One vector is turned by the same rotation once a step. Each row is the vector after some number of steps, and that number follows the row.
The counts run from 0 to 1199.
[ 96 101 108 123 131  35 167  89 121 136 146 111 126 123 153  98 168 122
  93 145 152 162 150 185 201 116 149 127 119 129 114 156 111 165 133 117
 105 152 120 114 142 144 122 136 142  99 142 131 129 105 125 130 120 115
 147 137 151 109 110 108 178 147 178 123 124 156 136 135] : 682
[114 101 119 107 125  33 153  95 104 125 148 119 145 121 159  88 176 125
  83 145 142 159 158 180 188  94 142 138  99 131 110 147 112 166 131 108
 113 147 108  94 135 156 123 149 124 109 124 134 120  99 140 135 107 118
 143 128 143 129 111 117 178 138 170 125 134 162 139 146] : 31
[106 103 138 132 114  30 169 108 123 128 123 112 136 126 162  82 181 127
 113 138 162 174 146 174 188  95 144 115 105 135 120 142 128 162 135 107
 113 148 123  86 132 133 127 141 138 113 147 115 111 107 126 128 106 144
 140 118 154 127  94  83 165 149 159 122 135 149 122 154] : 15
[ 86 135 105 115 131  73 162  78 137 140 143 102  88 133 168 112 171 143
  90 159 135 145 138 198 208 130 141 121  95 103 117 149  99 142 138 124
 117 116  87  97 128 131 131 121 141 105 161 140 115 121 129 129 125 132
 127 120 163 125 118  88 168 142 165 121 132 126 161 156] : 1186
[ 86 104 108 129 135  50 148  94 113 140 143 112 136 133 162  77 179 138
  94 153 146 168 149 186 210 109 125 131  79 120 117 149 121 156 138 124
 125 138 121  81 144 142 117 139 137 109 150 140 110 109 118 137 115 121
 153 126 147 132 120 109 164 151 173 109 133 143 133 134] : 478
[105 113 140 111 126  44 165  85 134 141 142 131 128 121 167  80 169 142
 107 160 148 156 155 186 179  87 152 142 112 125 107 138 136 169 121 111
 122 134  77 100 117 146 122 149 146 126 130 113 114 101 166 157 131 141
 141 112 137 115  91  95 143 139 150 126 151 160 108 152] : 27
[104 122  96 117 126  49 136  99 110 113 155 118 125 131 149 106 183 129
  72 151 133 154 164 184 201 123 149 139 101 117 100 162 107 155 128  96
 110 129  88 101 137 138 129 132 113 100 116 137 124 101 135 122 110 124
 137 127 155 126 120 110 172 137 178 117 134 151 162 136] : 793
[ 93 132 108 108 139  65 160  80 124 145 147 121 108 126 165 100 161 148
  75 155 140 144 147 190 211 137 131 156  93 110 119 146 112 140 126 140
 121 116  83  91 128 130 135 131 129 108 145 134 112 108 138 139 123 135
 133 125 155 140 105 106 171 148 172 124 130 130 150 138] : 386
[ 98 104 127 115 135  54 174  89 132 151 146 117 129 123 166  80 162 152
 114 164 150 162 157 196 181  77 149 131 110 127 109 143 120 166 132 116
 136 133  82 111 133 160 120 142 155 128 135 120 125 110 152 155 129 127
 145 130 138 109 113 101 152 148 155 110 141 154 111 164] : 950
[120 107 118  97 126  38 169  84 110 133 150 117 134 113 161 104 167 132
  86 145 145 153 153 184 192  97 152 149 119 132 107 149 103 157 134 116
 115 138  90 107 135 155 121 145 125 115 128 131 128  97 155 137 119 110
 131 128 148 118 101 110 180 135 168 133 127 166 140 160] : 32
[ 97 102 116 116 127  51 152 113 116 126 141 121 133 136 163  66 172 145
 103 155 141 166 169 197 195  87 131 114  82 125 116 147 112 151 128 110
 133 134 106 101 137 156 131 122 143 115 123 129 120 123 119 127 105 129
 137 130 148 132 130 101 167 150 158  98 136 138 139 159] : 707
[ 96 127 124 118 133  60 163  94 141 146 133 133 108 133 163  87 155 157
  90 157 150 150 160 196 197 115 147 139 107 109 113 146 138 157 122 129
 126 117  64 102 115 132 144 128 145 119 125 108 115 112 140 151 123 169
 138 120 152 129  91  83 142 160 158 111 151 133 118 141] : 1015
[101 131 114 112 133  50 163  74 133 135 158 115 103 125 151 118 174 129
  86 155 140 141 142 187 204 136 167 143 130 111 107 154 112 163 121 117
  99 134  90 110 124 128 127 134 133 102 140 130 120  93 152 137 129 131
 137 120 157 116  90 101 163 133 180 139 138 150 142 142] : 48
[112 133 141 129 121  45 162  90 145 128 137 112 105 127 156  98 182 132
 113 150 152 153 148 181 194 122 169 129 124 115 118 159 129 159 120 102
 108 124 103 100 119 109 131 128 129 110 141 103 117  90 156 132 125 154
 132 103 166 127  81  85 141 137 164 126 154 144 119 163] : 133
[ 93 106 118 125 125  48 162  98 113 139 128 109 127 135 172  77 178 139
 103 144 152 167 147 187 200 103 122 115  82 124 128 148 113 146 144 127
 127 132 125  81 140 137 128 131 138 111 154 131 114 121 113 123 106 134
 138 126 157 138 114  86 175 151 162 110 126 131 137 154] : 979
[100 108 127  93 135  52 175  92 115 145 145 128 129 121 171  72 153 156
  97 159 141 152 155 198 190  92 134 141  96 126 122 137 113 155 123 134
 135 125  91 104 130 158 132 136 146 129 123 124 120 112 150 146 120 123
 129 131 141 137 109 109 168 150 157 116 131 146 124 164] : 748
[109 114 105 130 130  48 143  89 114 129 146  94 136 124 154 111 188 129
  90 149 145 169 147 188 199 108 151 139 105 132 108 160 109 156 151  92
 119 126 102  98 149 140 112 143 121 105 146 139 126  97 136 130 126 110
 145 131 156 109 121 109 172 128 173 120 128 155 145 148] : 1199
[ 86 107 100 113 137  63 153  85 117 149 145 110 129 130 166  91 166 148
  87 160 140 161 150 201 203 100 129 133  79 122 115 145 110 147 144 129
 132 125  93  90 143 156 119 135 143 113 151 143 115 123 126 140 121 118
 145 137 145 127 130 100 173 153 162 111 124 140 148 144] : 1197
[100 111 130 127 126  49 137 110 117 128 139 126 139 135 163  60 184 144
 103 158 145 171 167 192 190  89 135 132  79 119 107 148 140 156 127 100
 135 126  97  88 134 141 126 138 131 122 119 116 111 109 137 143 111 145
 146 117 144 136 115 101 144 144 155 101 152 144 120 146] : 366
[ 83 101 116 129 134  38 159  94 121 136 150 119 130 133 151  75 177 124
 101 155 149 163 154 187 199 112 144 116 101 119 115 153 122 168 123 116
 106 158 123  99 137 142 119 132 150 102 139 134 112 108 120 133 116 125
 156 128 143 121 111 105 158 154 176 114 138 147 129 126] : 1060
[ 99 113 132  99 119  49 169 101 117 130 134 127 114 130 172  63 167 144
 105 156 135 156 156 192 192 100 128 109  85 115 126 136 112 146 120 127
 124 131 101  92 117 151 140 121 143 116 130 127 108 127 132 131  99 145
 119 111 151 150 108  88 168 152 150 114 135 130 142 171] : 1005
[106 108 141 118 128  29 156 100 120 132 146 126 139 128 156  68 182 132
 111 155 145 167 165 183 179  89 151 137 106 129 107 150 131 172 117 102
 120 138 100  97 129 145 120 145 130 124 118 111 115  96 152 145 118 138
 145 115 143 128  96 108 142 135 160 113 151 161 109 154] : 746
[ 97 129 103 103 132  70 136  87 117 132 153 117 114 131 161 110 170 141
  69 162 129 147 155 196 199 119 136 146  87 106 104 148 109 148 135 118
 124 113  60  96 131 145 129 135 123 110 134 150 116 115 143 141 123 130
 137 122 146 126 127  99 168 142 162 122 140 142 165 133] : 1037
[ 98 134 135 118 119  55 127 103 127 124 141 123 117 140 164  79 191 142
  93 163 133 158 162 189 186 106 139 132  81 107 104 143 135 153 122  97
 124 115  76  80 120 125 133 130 120 118 125 120 104 109 149 141 111 161
 137 100 150 138 108  87 135 138 152 111 161 139 132 152] : 1123
[ 89 108 136 118 137  41 180  87 135 144 152 122 119 127 161  74 168 135
 122 164 154 157 148 191 190 111 155 121 117 121 121 152 122 169 113 126
 111 147 127 106 126 142 123 131 156 113 137 118 112 102 148 142 125 126
 140 118 145 128  92 106 144 138 170 118 146 148 110 159] : 720
[111 126 134 129 129  40 140 108 125 119 147 129 135 134 156  73 182 138
  97 151 148 166 172 184 193 109 155 137 101 119 108 160 140 163 119  92
 121 125  95  96 127 127 136 133 120 113 107 102 113  97 143 134 114 151
 143 112 154 133  98 105 138 141 165 105 157 150 120 146] : 500
[ 78 118 120 120 134  64 166  96 139 149 141 129 105 139 162  68 160 152
 101 170 148 154 160 197 197 107 138 115  93 106 116 143 127 165 116 131
 122 133  91 102 123 146 136 120 164 113 138 126 112 126 130 151 123 151
 146 120 141 129 113  88 142 160 163 106 145 128 123 140] : 1058
[111 111 124 115 126  32 166  97 111 118 142 110 125 127 161  93 180 124
  97 142 147 162 148 185 201 118 148 126 112 129 124 158 100 149 127 112
 112 138 130  97 137 138 131 130 119 105 132 125 121 102 131 116 106 112
 122 123 164 135 104 107 186 134 172 124 125 145 147 163] : 127
[114 128 128 138 129  42 146 104 131 123 143 125 130 134 153  88 179 137
  90 143 153 166 167 181 197 120 163 142 117 120 107 167 137 157 127  96
 115 121  93 102 131 119 137 132 113 115 118  96 120  88 143 132 116 150
 144 119 164 133  90  96 145 142 171 111 152 147 114 144] : 255
[107 132 110 117 132  71 152  78 141 143 149 109 109 124 160 114 167 151
  86 160 139 151 156 199 187 103 164 149 112 114 102 153 116 153 138 101
 127 105  46 114 129 138 125 137 135 123 134 125 127 104 158 146 137 134
 141 126 148 107 115  92 151 138 161 120 148 151 135 153] : 321
[108 102 125 108 112  38 153 102 107 119 136 113 132 127 161  88 186 119
 102 144 141 161 149 182 183  89 136 118  91 129 116 138 109 163 135 103
 111 150 108  88 130 147 123 140 131 106 141 139 114 115 135 131  99 123
 134 117 147 125 112  97 179 135 155 125 132 155 148 155] : 532
